In the rows, zero is written as 128.
The rows of R fall into several groups, which share some directions, and each row is roughly a mix of its group's hidden directions.
R, 132 rows:
[[115 152 114 121 123  43 130 142 126 144]
 [155 105  99 158 125 192 124 125 149 162]
 [127 200 117 116 121 164 134 159 142 156]
 [158 158  66 103 106 112 130  87 118 126]
 [109 100 131 137 144  71 157 107 153 174]
 [119 160  99 114 176  89 157 145 130 168]
 [ 93 109  69 131 173 143 125  91 120 134]
 [128 123 134 131 144  97 152  71  77  96]
 [ 86 156 152  74 117  95 148 126  96 119]
 [132  82 130 136 130 136 124  58  90 119]
 [176  79 171 161 131 112 152 119 137 118]
 [ 93 141  71 112 158 151 138 153 170 128]
 [149 162  93 122  94 173 150 136 101 166]
 [160 114 107 122 116 170 140  69 156 101]
 [164 142  99 201 137 154 119 132 139 120]
 [ 76 132  84 119 156 156 171 115 143 115]
 [120 110 150 182 181 127 102 127 125  90]
 [107 195 148 145 104 174 128 114 128 139]
 [123 185 125  93 113 176 135 135 110 163]
 [147  83 157 146 113 116 137 157 188 142]
 [157  97 153 156 135 134 120 128  79 182]
 [110 137 173  83 145 161 147 170 103 139]
 [ 95 149 127 167 122 147 115 159 192 134]
 [114 109 151 117  79 155 182 122  93 111]
 [143 156 104 122 131 177  80  88 154 138]
 [ 77 127  74 117 140  99 119  89 106 128]
 [130 123  74 132 133 160  93 168  85 129]
 [151 154 145 156 168 108 129  93  99  79]
 [115  92 151 124 145 191 134 114 167 156]
 [132 164 146 122 127  70 129 173 107 163]
 [144 114 134 147 171 125  80  68 124 140]
 [165 159 142 162 154  73 155 144 132 148]
 [ 97  92 118 119 121 199 160 122 138 133]
 [116 136 165 128 161 150  78  82 113 155]
 [122  68  96  89 134  96 110 101 141 109]
 [176 153  89 106 162 149  85 110 133 124]
 [180 134  99 158 120 165 112 154  92 152]
 [ 88 131 160 104 131 149 166  94 178 131]
 [106 126 106  98 112 117 139  87 196 132]
 [107 132 173 135 164  80 125 118 130  79]
 [147 136 119 161  58 110 104 145 113 157]
 [138 149  73  99  84 130 121 147  97 160]
 [ 79 136 100  72 104 141 115 130 146 160]
 [129  80 152 142 127 186 149 148 113 162]
 [ 86 128  96 116  81 127 175 151 157 120]
 [ 99  80 134 118 118  95 105  74 112 105]
 [156 131  98 113 148 160 165 147  80  91]
 [181 151 115  80 145 106 136 158 153 151]
 [163 136 131 120  91 142 156 163  77 161]
 [154  96  82 194 131 124 127 121 117 108]
 [100 157 136 106 126 101  67 173 134 135]
 [117  89 158 131 136 146 168 126  63 126]
 [160 129 180 153 169 131  99 156  98 116]
 [123  98 130 189 144 165 121 143 175 133]
 [125 121 171 117 134  63 134 163 115 160]
 [166 116 190 137 138  83 139 111 128 154]
 [153 141 156 136 183 104 165 137 168 151]
 [107  90 166 123 123  65 139 106 102 116]
 [143 114 139 154 104 116 123  92 178 182]
 [108 102 113 114 128 148 170 139 196 111]
 [124  75 140 129  79 169 167 114 130 132]
 [100 143 150 169 151 133 138 151  68 101]
 [146 132 140  88  91 135  81 149 139  78]
 [161  56 155 124 115 108 144 147 108 140]
 [166  99 103 106 108  84 159 119 170 140]
 [159  60 102 144 139 132  85 118 127 141]
 [115 132 165 176 127 179 124  83 119 140]
 [145 108  99  88 160  97 106  92 127  86]
 [ 96 106 104 160 132  97 187 115 154 145]
 [138 135 173 112 154 120 101  69 146 159]
 [132 135  82  73 130 135 111  93 167 106]
 [133 120  61 117 176 117 148 123 113 160]
 [135  89 150 131 186 136 146  86 104 152]
 [111 142 158  81 151 125 123 132 105  65]
 [102 101 112 157  76 130  80 136 161 136]
 [153 167 172 114 140  75 126 152 100 116]
 [169 105 180 123 103  87 144 135 131 161]
 [ 77 122  92 120  80 144 173 134 124 131]
 [131  75 140  92 113 154 163 118  91 157]
 [111 148 136 146 106 173  91 168  95  95]
 [ 76 151  79  90 106 123 112 118 156 137]
 [127 133 127 121 174 115 186 148  77 123]
 [182  98 158 110  97  96 127 164 111 138]
 [146 140 168 101 143  87 124  78 155 155]
 [108 116 160 102 120 160 133 137 192 163]
 [ 91 121  84 130  90 110 172 104 139  97]
 [154 102  78 132 101 178 101 142 119 102]
 [ 99 137 111 109  84 132  80 136  93 169]
 [105 121 162 157  83 126 117 148  86 171]
 [ 81 133  92 165 142 165  88 122 117 150]
 [112  97  74 143 113 108 116 110 175 161]
 [126 107 134 107 178  88 154 100 163  96]
 [131 140 158 174 178 124 122  96  93 101]
 [112 163 105  78  98 124 160 173 145 128]
 [102 150 171  85 146  89 127 150 120  90]
 [160 122 145 166 174 139 178  95 120 124]
 [ 90 135 115  95 172  77 165 122 133 117]
 [181 145 119 117 183 129 129 125 173 146]
 [141 124 172  69 144  84 121 137 114 103]
 [154  67 140 165 153 152  98 152 128 138]
 [127 146 137 130  57 142 138 180 124 143]
 [147 117 129 160 189 132 131 139 166 172]
 [102  94 104 135  66 109 166 121 128 152]
 [123 131 131 162 103 189  85  93 142 132]
 [163 146 112  81 140  90 117 169 119 162]
 [143 172 157 173 155 130  96 160 153 112]
 [165 125 149 147 132 148 165 120 170  74]
 [117  94 108 143  73 126 146  78 103 109]
 [155 121 140 141 111  44 125 125 131 145]
 [140 199 164 134 135 129 128 142 110 168]
 [121 172 106 102 151 150 154 111 182 102]
 [138 175 132 117 122  88  69 142 102 109]
 [195 112 126  94 126  99 119 152 140 162]
 [141 126 121 149  80  73 160 151 159 144]
 [127 121  83 121  95 182  88 101 142 115]
 [143  79 137 142 144 135 178  82 153 110]
 [150  91 171 129 113 118 194 124 142 118]
 [113 129 191 132 153 109 139 118 180 104]
 [161 119  73  72 124 131 105 126 149 110]
 [150  71 167 112 125 122 136  83 130  96]
 [157 143 114 170 181 105 118  83 111 127]
 [ 83 152 163 116 145 117 158 147 112  74]
 [115 158 122 132 128 143 160 190 153 171]
 [138 166 176 127 133 148  98  81 158 149]
 [ 88  95  90 101 129 118  95  80 135 109]
 [167 132 152 120 136 158  71 129  88 156]
 [151 135  93 102 108 145 140 120  57 147]
 [157 156 139 143 131 173 147 124 188 155]
 [156 185  96 129 157 167 132 112 136 158]
 [197  92 132 107 121 112 132 122  86 138]
 [ 97 149 104 107 141 153 151 118 147  61]
 [117  88 180 144  96  87 131 109  97 131]]
In each list below, one row fits none of the groups, and each other row fits one group, some only roughly. Which row is it?
  * K337: [ 72 135 138 115  85 108 115 101  85 112]
  * K243: [192 112 151 163 113 145 163 146 113 144]
  * K415: [ 98 157 131 113 178 153 155 104  82 113]
  * K222: [109  77  90 130 112 154 147 164 168 136]
  * K706: [178  80 129 165 148 142 149 153 156 118]
  * K534: [114 154 160 157 162 131 147 147 147  67]
  * K492: [ 63 109 152 135 137 114 122 156  88 100]
  * K935: [136  80 135 136 153 106 111  98 118 190]
  * K583: [ 85  96  89 133 139 149 159  80 111 136]
  * K164: [131 152  64 168 127 174 130 120 109 130]
  * K808: [154  64 127 148 137 168 145 125  91 145]

K534
  * K509: [ 85  99 137 134 124 176 173 152 103 108]
  * K79: [181 120 112 163 148 184 111 117 146 138]
  * K123: [149 144 159  93 145  82 157 140 168 157]
  * K354: [133  61 129 153 127 170 138 123 154 160]
  * K984: [103 170 131 137 115 172  75 109 151 107]
  * K110: [158 122 123 160 114 155  74 143 130 179]
  * K422: [ 97 163 125 150 157 114 111 108 184  94]
  * K745: [100 160  90 102 156 121 110 111 101  77]
  * K930: [126 102 134 172 154 135 138  94 182  95]
  * K954: [124 111 113 140 124  99 170  80 182 141]
  * K453: [140 153 133  97 110 138  70 104 179 128]

K509
  * K495: [142 159 177 119 107 129 154 177 104  94]
  * K931: [154  86 111  89 111 101 145 116 125  74]
  * K969: [154 181 143  92 150 127 118  83 161 118]
  * K333: [155 114 151 120 169 101  75 150 146 163]
  * K83: [147 151 108  87 165 152 175 159 146 110]
  * K224: [179 124 149 167  94 152 162 147 157 137]
  * K822: [102 167 115 144 147 163 185 124 112  96]
  * K116: [116 106  97 118 125 155  50 125 114 120]
  * K351: [166 123 128 149 117  69  93 147 142 165]
  * K591: [180  99 133 114 110 173 141 131 135 176]

K83
  * K157: [123 144  65 113  81 137 164 118 138 105]
  * K302: [ 83 137 148 157 125 141  58 140 129 140]
  * K392: [141 166 114 138  97 160  63 152 126 121]
  * K485: [ 86 144 150 150  84 147  84 155 130  98]
  * K194: [ 84 129  69 135 133 114  96 136 149 166]
  * K927: [159  92 107 160 124 149 145 141  64 132]
  * K36: [131  93  95 104 118  90  83 155  95 148]
  * K293: [140  77 139 116 164 132  78 100 140 159]
  * K666: [ 97 148 177 168 117 157  92 132 103 149]
  * K978: [175 128 145 143 177 116 113 125 148 181]
  * K972: [115 146  86 159  62 124 124 114 103 112]
  * K553: [109 123  98 139 117 184 137 112 120  68]

K157
  * K573: [132 144 121  67 138 105  77 115 157 107]
  * K202: [161  70 120  82 134 118 131  87 111 135]
  * K857: [ 89 131 134 155  97 158 142 150 117  66]
  * K850: [ 76 149 150 154 173 120 169 127 106 139]
  * K497: [136 186 124 109 126 158 154 111 183 125]
  * K262: [136 117  95 166 107 108 128 148 182 171]
  * K119: [173 147 118 109 107 100 153 125  65 124]
  * K602: [124 151 106  75 120  82  80 146 134 125]
  * K593: [133 121  83 165 134 142 194 113 131 147]
  * K142: [116 113  92 156 151 177 146 178 152 121]
  * K956: [131 126 119 129 105 177  54 136 120 117]
  * K248: [132  66 106  92 119 142 131  94 160 152]
  * K661: [109 172 124 143 154 163  84 158 146  96]

K661
  * K396: [152 151 147 174 145 115 132 113 182  88]
  * K627: [130 140 103 155 125 165 160  71 161 150]
  * K880: [178  72 129 156 111 146 103 103 122 107]
  * K405: [179 119 151 122 146 121 149  97 188 134]
  * K45: [135 200 106 160 149 131  95 120 132 108]
  * K939: [174 132 106 168 116 150  97 170 144 159]
  * K220: [139 139 119 151 119  85 175  88  88 101]
  * K431: [ 95 116 137  85 100 115 156 180 158 141]
  * K904: [ 96 148 125 136 100 127  50 125 111 127]
  * K339: [ 86 122 107  83 122 187 122 136 148 106]
  * K867: [159 168 139 171  99 168 121 141  90 125]
  * K462: [138 133 192 139 112  94 161  99 118  97]

K904
  * K962: [129 134 122 131 192 104 182  97 134 119]
  * K170: [ 96 104 107  62 108 148 153 127 159 132]
  * K525: [ 87 126 156 137 128 101  94  74  91 123]
  * K874: [150 108 136 116 183 137  92 141 181 141]
  * K240: [185  97 138 119 106 128 144 105 180 147]
  * K298: [158 145 168 148 148 115 103 131 193 122]
  * K678: [109 170 100 170 145 118  84 153 106 103]
  * K296: [ 96 145 117 144 143 153 184 138  97  83]
  * K450: [167  78  90 127  95  98 108 144 145 144]
  * K640: [121 143 171 175 107 159 121  85 103 107]

K170
  * K951: [134 111 139 141 139 109 164 135  53 153]
  * K533: [113 136 111 106 132  66  67 130 122 138]
  * K328: [130 199 103 112  93 100 139 149 140 134]
  * K885: [111 117 139 123 128 126  49 102 158 146]
  * K350: [149 114 114 132 115  68  91 141 170 157]
  * K204: [134 142 123 130 153 189 139 141 174  87]
  * K997: [171 130  78 130  98 152 104 173 119 143]
  * K319: [126 104  94 138  91 119 149 121 198 140]
  * K923: [100 112  95 117  81 150 138 186 136 143]
  * K308: [ 86 121 161 179 137 149 172 140 144 109]

K951
  * K947: [114 111 148 168 143 197 138 134 128  95]
  * K837: [135 166 161 118  91 109 118 189 121 107]
  * K799: [142 139 137 196 128 107 130 176 107 107]
  * K8: [187 147 152  71 122 106 134 120 145 136]
  * K26: [112 151 170 112 125  79 113  76 110 146]
  * K271: [ 62 126 160 119 166 118 109 112 140  97]
  * K332: [169 100 151 153 143 170 160 133 173 136]
  * K131: [116 148 124 157 134 172  91  79 152 160]
  * K790: [133 186 129 110 169 122  96  87 104 123]
  * K835: [152 139  96 148 104 121 126 126 204 141]
  * K346: [127 100 150 165 137 134 189 142 168 106]
  * K895: [ 82 146 139  68 132 122 159 167 127 130]

K947
  * K568: [132 115  71  81 168 133 123 129 104  98]
  * K286: [146 139 181 122 124 109 169 134 176 160]
  * K991: [152 195 104  83 154 141 122 124 137 126]
  * K720: [105 183 148 174 153 162 117 154 133 116]
  * K274: [120 141  84 130 163 112 156 114  65 118]
  * K729: [ 72 103 106 170 113 116 139  94 161 132]
  * K588: [159 123 137  95 102 110  61 129 159 139]
  * K698: [111 166  83 165 108 127 115 134  85 161]
  * K576: [132 117 137 153  58 144 170 142 105 142]
  * K355: [161  73 138  87 118 126 154  93 117 153]
  * K136: [146 181 121 122 159 148 131  80 151  92]

K274
